Families of rows that turns and mirrors carry onto each other, the same ones carrying the whole set onto itself: the rest of each named row's family, in list order:
5 families of 3 rows:
C: [ 21   8 -31 -23 -10  10 -10  35 -16   7 -20  11  -4 -21  19  42 -10  19
  67 -39]
Z: [ 38  22 -21 -40   0   9 -16  10 -14  14  -8  10 -24 -22  21  35 -28  16
  69 -49]
S: [ 28 -25 -35  13  -4  32   7  -1  -2 -44  28 -19 -28 -26  30  24 -18  37
  32  44]
J: [ 48  -3 -30 -20 -16  -8  -5   2 -11  20 -15  23  -2 -21  12  25 -30   4
  77 -45]
N: [ 17   7 -45 -26  -9  13 -11  29  -5  16 -26   4 -10 -26  16  28 -26   2
  71 -39]
G: [ 38  -3 -24 -29 -13  11  -3  15 -31  13 -10  10  10 -16  14  29  -2  23
  71 -51]
P: [ 33 -15 -24  28  13  10  -1  -2 -21 -31  28 -20 -13 -17  46  28 -14  30
  18  44]
K: [ 26 -24   1   6   2  26 -25 -58 -28 -23   5 -46  -7   5  -6 -12 -16 -37
  48 -22]
B: [ 26 -26   9 -19   0  18 -10 -45  -9 -19 -15 -43  -6  18   1  -7 -33 -48
  33 -28]
V: [ 28  -2 -38  14   2  11   1 -24   7 -41  21 -31 -10 -16  46  43 -29  36
  48  48]
W: [  9 -25  12   9   3  38  -2 -49 -11 -45   2 -31 -12  14  11  -4 -10 -45
  48 -27]
H: [ 32 -11 -32  10  -3  16  -1   7   4 -32  39 -33 -13   3  36  47 -25  36
  25  41]
X: [ 22 -22  11 -26  -8  18 -10 -62 -11 -28 -12 -43 -11  16  13  -9  -8 -41
  37 -15]
U: [ 17 -28   8   3   9  25   6 -38  -9 -25  -5 -46 -26   9  -8  -5 -29 -46
  24 -28]
M: [ 29 -14 -35  30   6  13  12 -27  -6 -36  25 -22 -14 -14  51  25 -12  24
  31  50]

Same family as W: J, H
Same family as Z: S, K
Same family as N: P, X

Families of rows that turns and mirrors carry onto each other, the same ones carrying the whole set onto itself: the rest of each named row's family, in list order:
10 families of 4 rows:
ges: [ 37  31 -13 -10 -20 -14  20 -29   8  52]
peris: [-11  26  27   4 -24  62  -5 -34 -18  17]
beba: [ 13  47 -30 -54   3  18  31 -59 -17  37]
Fiza: [ 29  44  -8 -17  -1   2  36 -31  -3  59]
tiban: [ -6  36  17  11 -41  54  -6 -20 -23   8]
kuv: [-13  32  16 -10 -36  15 -11 -61 -39 -24]
demez: [-10  16  17  12 -37  58  -3 -44 -29  19]
fizo: [ -1  11  20  18 -39  47 -10 -27 -27  24]
Lelag: [ 35  21  -8 -14 -17  -6  25 -37 -12  66]
dilis: [-16  26   8 -17 -23  24  -8 -79 -26 -22]
Foge: [-27  19  11  -8 -37  24 -12 -63 -33 -13]
Kan: [-11  17  12 -17 -32  36 -11 -53 -30 -28]
sifu: [ 40  33 -14 -10  -2   2  28 -18 -12  53]
boro: [ 16  55 -25 -54   1  -4  13 -64 -15  25]
midu: [-23  14  19  12 -44  40  -8 -39 -22  14]
Tupi: [ 43  23   0  -8  -8 -10  17 -20 -13  55]
Vopi: [ 14  32 -26 -52   7   3  27 -67 -22  40]
mube: [ -5  11  29   6 -38  42 -15 -22 -21  12]
San: [  1  25  25  -6 -27  11 -18 -63 -34 -23]
Tuleg: [ 22  39 -34 -52   4   5  18 -57 -31  36]
nim: [ 37  37  -7 -13 -23   4  28 -13 -13  59]
ripap: [ 36  48 -14 -19 -31  -9  22 -26  -9  58]
pef: [ 16  57 -31 -55  -7   2  23 -50 -24  34]
pufas: [ -5  16  20   8 -43  46 -22 -36  -8   6]
rov: [-15  23  15   6 -35  59   2 -25 -34  14]
Pabu: [ -7  45   8 -10 -35  20 -20 -59 -27 -26]
zuk: [ 23  48 -28 -43  15  -6  16 -60  -8  27]
mol: [ 37  55 -26 -46  -3   2  21 -55 -22  35]
dami: [ -8  21  13  -3 -34  22 -14 -78 -35 -14]
mumeg: [ -7  34  15  -3 -38  11 -21 -72 -20 -16]
vogo: [ 46  31 -10 -12 -26 -14  16 -33 -15  56]
Mibod: [ 47  48 -14 -21 -15   7  27 -33 -10  55]
Peka: [ -5  14  18   5 -27  52  -3 -11 -24  12]
zim: [ 13  39 -36 -54   9   9  22 -43 -24  30]
kurak: [-18  24  20 -22 -26  28 -13 -63 -18 -23]
Fepur: [ -7  30  13 -14 -22  13 -22 -65  -8 -26]
potu: [ 10  44 -19 -51  19   9  23 -60  -8  26]
pufe: [-15  32  22  10 -41  55 -10 -32 -16  19]
vufug: [ 41  32 -13 -11 -23   1  31 -40  -1  60]
noli: [ 25  46 -21 -42  13 -14  14 -50 -26  39]

Same family as vogo: beba, rov, mumeg
Same family as sifu: mube, zuk, kurak
Same family as dilis: fizo, boro, nim
Same family as demez: ripap, pef, dami
Same family as Lelag: tiban, Vopi, Pabu
Same family as noli: Fiza, Kan, pufas
Same family as Foge: midu, mol, Mibod
Same family as ges: peris, San, zim

Families of rows that turns and mirrors carry onto each other, the same ones carrying the whole set onto itself: the rest of each named row's family, in list order:
6 families of 5 rows:
Vif: [  4  -6  24 -54  21 -29  -2   5   0  30 -34 -25   8 -20 -23  24   2 -10
 -42 -16   7  16  -8  -6 -53  -3  21 -89  -1  21  -5 -57 -63  42  37 -16
 -18 -28 -24 -19  15  32 -24 -71 -13  15]
kefot: [  3  34   5 -17  -7 -34  74  14 -12  -9 -11  53  30 -22 -13   2 -56   5
 -16  -1  24  20 -31  17 -36  -9  40 -48 -21  37 -32 -23 -57  59   7  19
 -28 -27 -34  21  -2  21 -11 -29   5  34]
Kosev: [-37  -5 -16 -26  -5 -10  30 -25 -48  19 -40 -21  -2 -26  -5 -21 -23  22
  14  44 -18  33 -68  11 -15  -8  15 -27  -8   5 -27 -91 -43  59  31  20
 -40  27   3 -26 -30  15  24  -8  -4  52]
mima: [-19 -18   4 -64  19 -33  47  -3  31 -10  30  -3  35  -6  17  -4 -25   1
 -33  35 -39   5 -61  22 -11   7  24 -41 -10   7 -31 -29  17  60  22  28
  -2  -6 -58 -14  19  36   0 -20  16  37]
buben: [-40 -26  -7 -73  14 -32  67  17  21  -8  13   4  12 -35  34   1 -31   2
 -35  19 -17  17 -31  29 -40 -12   0 -51 -45 -11 -21 -75   1  50  54  18
  29  14 -36 -28  37  31  12 -10 -10  33]
vaf: [-38 -13 -10 -19  -4  25  23   0 -17   5 -19 -42   2   2 -18  -2   0  40
  -4  38 -10  32 -79  -4 -19 -10  12  -6  -8 -10 -24 -48 -52  47  35  16
 -50   2 -50   3 -20  10  19   4  23  30]
Dos: [ 18  31   0 -33  13 -10  55  25   2   3   6  65  28 -21   2 -20 -56   2
  -6  15   2  16 -30  27 -32 -28  58 -33 -27  11 -38 -19 -66  73  22  14
   4  20 -32  -6  18  -7   2 -41  21  56]
lare: [ -5  22  -1 -39  17  17  51 -30 -11  20  10 -50  38  -1  10  -3 -26 -17
 -33  -2  -8  -2 -34   6 -65 -46   1 -32 -15   4  -1 -39 -63  48  64 -38
  -4 -17 -19   4   0  21  -5 -76 -71   7]
zoref: [-18 -36  -1 -66  12 -16  38  -3   6   2   6  26  48  -7  22   3 -32   4
 -27  33  -5  23 -49  13 -16   1  32 -24 -29 -18 -19 -36  10  53  50  26
  11  52 -34 -30  32  47  12 -17  19   5]
Kesa: [-25  -3 -17 -23  -1  22  40 -14   0  30 -17 -33  -8   2 -25 -34  -6  10
  17  38  -6  21 -62   1 -20 -39  24  -2 -12 -18 -28 -43 -73  26  49 -10
 -54   8 -29 -36 -25 -25  17 -39  11  34]
Vabe: [-14  11  12 -22  11 -15  52 -30 -14   4   2 -17  57  -3  16 -22 -28  19
 -42   3 -34  25 -49  -5 -63 -68  -8 -17  -2  11 -11 -55 -52  40  44 -39
   3   4 -31  -4  18  -3  46 -58 -56  21]
nove: [  6  26  43 -46  -2 -16  65   9   7   2 -53  38  26 -15 -13  13 -52   5
 -24 -11  29  18  -9  -3 -23  -8  46 -42 -28  21 -16 -41 -38  74  37  37
 -27  15 -22  -3  13  26  -9 -50  25   6]
vuk: [ 21  39   8 -32  -7 -13  69  -9 -11  -3 -28  37  12 -12 -27  13 -49  11
  15  18  27  15  14  -2 -15 -27  23 -24 -28  22 -30 -72 -49  77  22  10
   5  -4 -25  19  13   1  16 -45 -12  20]
Buvi: [ -5  32  -1 -11 -19 -24  71  -1  -2   3 -15  45  40 -14  -1  27 -49  -8
  -6 -12  17   4 -20  -8 -27   3  63 -23 -40   8 -32 -46 -39  87  31  37
  -5  32 -30   7  11  16   6 -44 -12  44]
liruk: [-57 -20 -33 -23 -10  13  28 -12 -55  32 -22  -9  18  -2  -7  -7 -10  10
 -16  58 -11  44 -62  -5 -28 -23   7 -29  -6 -25  -4 -41 -47  30  27  -6
 -31  41 -24 -23 -16  21   7   3  10  15]
Geba: [ -5 -19   3 -40  40 -63  25  -8  -2  32 -31 -31 -22 -22 -49 -11  16  18
 -24   4 -10  12 -17   5 -54 -18   9 -83 -25   1  -9 -79 -59  51  34  -7
  -6   0 -42  -8  -7  68  -1 -61 -26  26]
naruv: [ 29  33   0 -31  -5 -18  84  -8   1  10 -27  58  -1 -15  -4  21 -61   1
 -13   6   6   3 -20  13 -38 -10  42 -39 -47  17 -40 -38 -34  54  15  39
  -5  21 -33  10  10  10  26 -40  13  29]
kesu: [-25  11 -16 -12  21  -4  35 -37 -24  36  -7 -42  52   4  -3  -4 -29 -15
 -46  25 -25  24 -22  15 -54 -57  -6 -49   9   6  -8 -26 -57  26  32 -40
 -24  -4   1  -7  16  -7   6 -67 -28  -3]
neto: [  9 -35  -8 -37   9 -49  -1  -2  -6  42   1 -14  10 -35 -48  -5  -5  13
 -26  -8  28   8 -26  26 -47   9  23 -76   6  33  -9 -52 -63  26  52 -15
 -13 -23 -42  12   4  41 -22 -30 -30  24]
saf: [-27   8 -31  -3  -1  33  31 -20 -43  24 -19 -44   2 -19 -17  -9  -1 -16
  -7  54  -7  34 -61   8 -37 -32  -2 -16  -1 -15 -15 -47 -55  70  44  13
 -34  24 -30 -21 -48  21  15 -24 -16  34]
seli: [ -3 -13   5 -52   5 -45  39  -8   5  44 -34 -25 -12 -27 -25  12  -6 -15
 -18 -35  19 -19 -17  -9 -43  18  35 -76 -22  11  -2 -59 -62  58  60   0
  -7   0 -33   5  -8  49 -24 -53 -31  43]
Detot: [-17 -15 -17 -60   8  -3  46   1  11   8  21  13   9  -5  32  22 -21   6
 -30  46 -46  13 -71  27 -19  -4  27 -52 -29 -21 -27 -68   6  33  34  32
  17  32 -56 -39  20  26  24 -14  -9  25]
suzo: [  4  -8  14 -46  22 -40  22  15   2  69 -22  18 -13 -36 -53 -25 -14  16
  -2  -4   7   8 -19  19 -52   4  49 -70   1  18 -16 -50 -72  38  60   5
   4  10 -38 -10   6  16 -42 -46 -11  53]
fugu: [-42 -15 -16 -36  -2 -13  44   4   7  11  34   3  32 -20  17   4 -11 -17
 -43  41 -30  22 -52   9 -36  -8  22 -32 -22 -23 -16 -53  12  69  42  37
  16  48 -66 -41   5  39   3 -18 -19  43]
bolop: [-25 -17 -10 -78  17  -6  36  13  26   8  40   1   4  -8  17 -39 -14  -1
 -25  50 -36  10 -64  18 -14 -24  37 -44 -30 -23 -22 -45 -21  45  24   8
  -8  22 -59 -57   5  21  -9 -30  15  51]
gute: [ 26   3  12 -70   5 -46  15  -5  -9  44 -27   2 -30 -27 -46  -2 -15   5
 -36 -16   8   1 -16  -9 -67  11  25 -79 -26  18  -7 -58 -58  22  38   6
  -1  -6 -39  -1  -3  46  -8 -54 -32  34]
Rere: [-18   4   8 -32  32  -5  42  -8  19  42  18 -20  35   4 -15 -24 -22  24
 -12  -3 -15  12 -35  19 -75 -40  31 -21 -21  -5 -22 -41 -68   6  78 -31
  -6 -14 -18 -19  34  -9 -15 -78 -52   9]
Godof: [-27   7  -6 -10  18   4  48 -28   4  23  24 -49  56   8 -15 -26 -40  41
 -41  11  -9  11 -40  32 -54 -51   9 -18 -12  15  -8 -42 -52  21  59 -14
 -30  -4 -24  24  21   8  -2 -44 -45 -14]
kunat: [-33  16 -24 -21 -14  19  33  -9 -31  31 -35 -36  -9  -5 -20  -8 -15  13
 -17  47 -28  35 -79  15 -17 -33   3 -37   2 -22  -9 -62 -62  24  52  21
 -37  26 -28 -20 -31  -6  39 -10 -17  28]
Dom: [  7  34  -6 -37  19 -12  22 -28  -8  20   2 -41  38   4 -16 -17 -37   4
 -48   0 -25  16 -41  19 -66 -44   3 -37 -15   1 -11 -40 -64  10  64 -17
  -6  -5  -3   2  15   5  34 -78 -70   4]

Same family as Vabe: Kosev, buben, vuk, Geba
Same family as gute: naruv, Detot, kunat, Dom
Same family as Vif: zoref, nove, liruk, kesu
Same family as mima: kefot, vaf, neto, Godof
Same family as Dos: Kesa, suzo, bolop, Rere

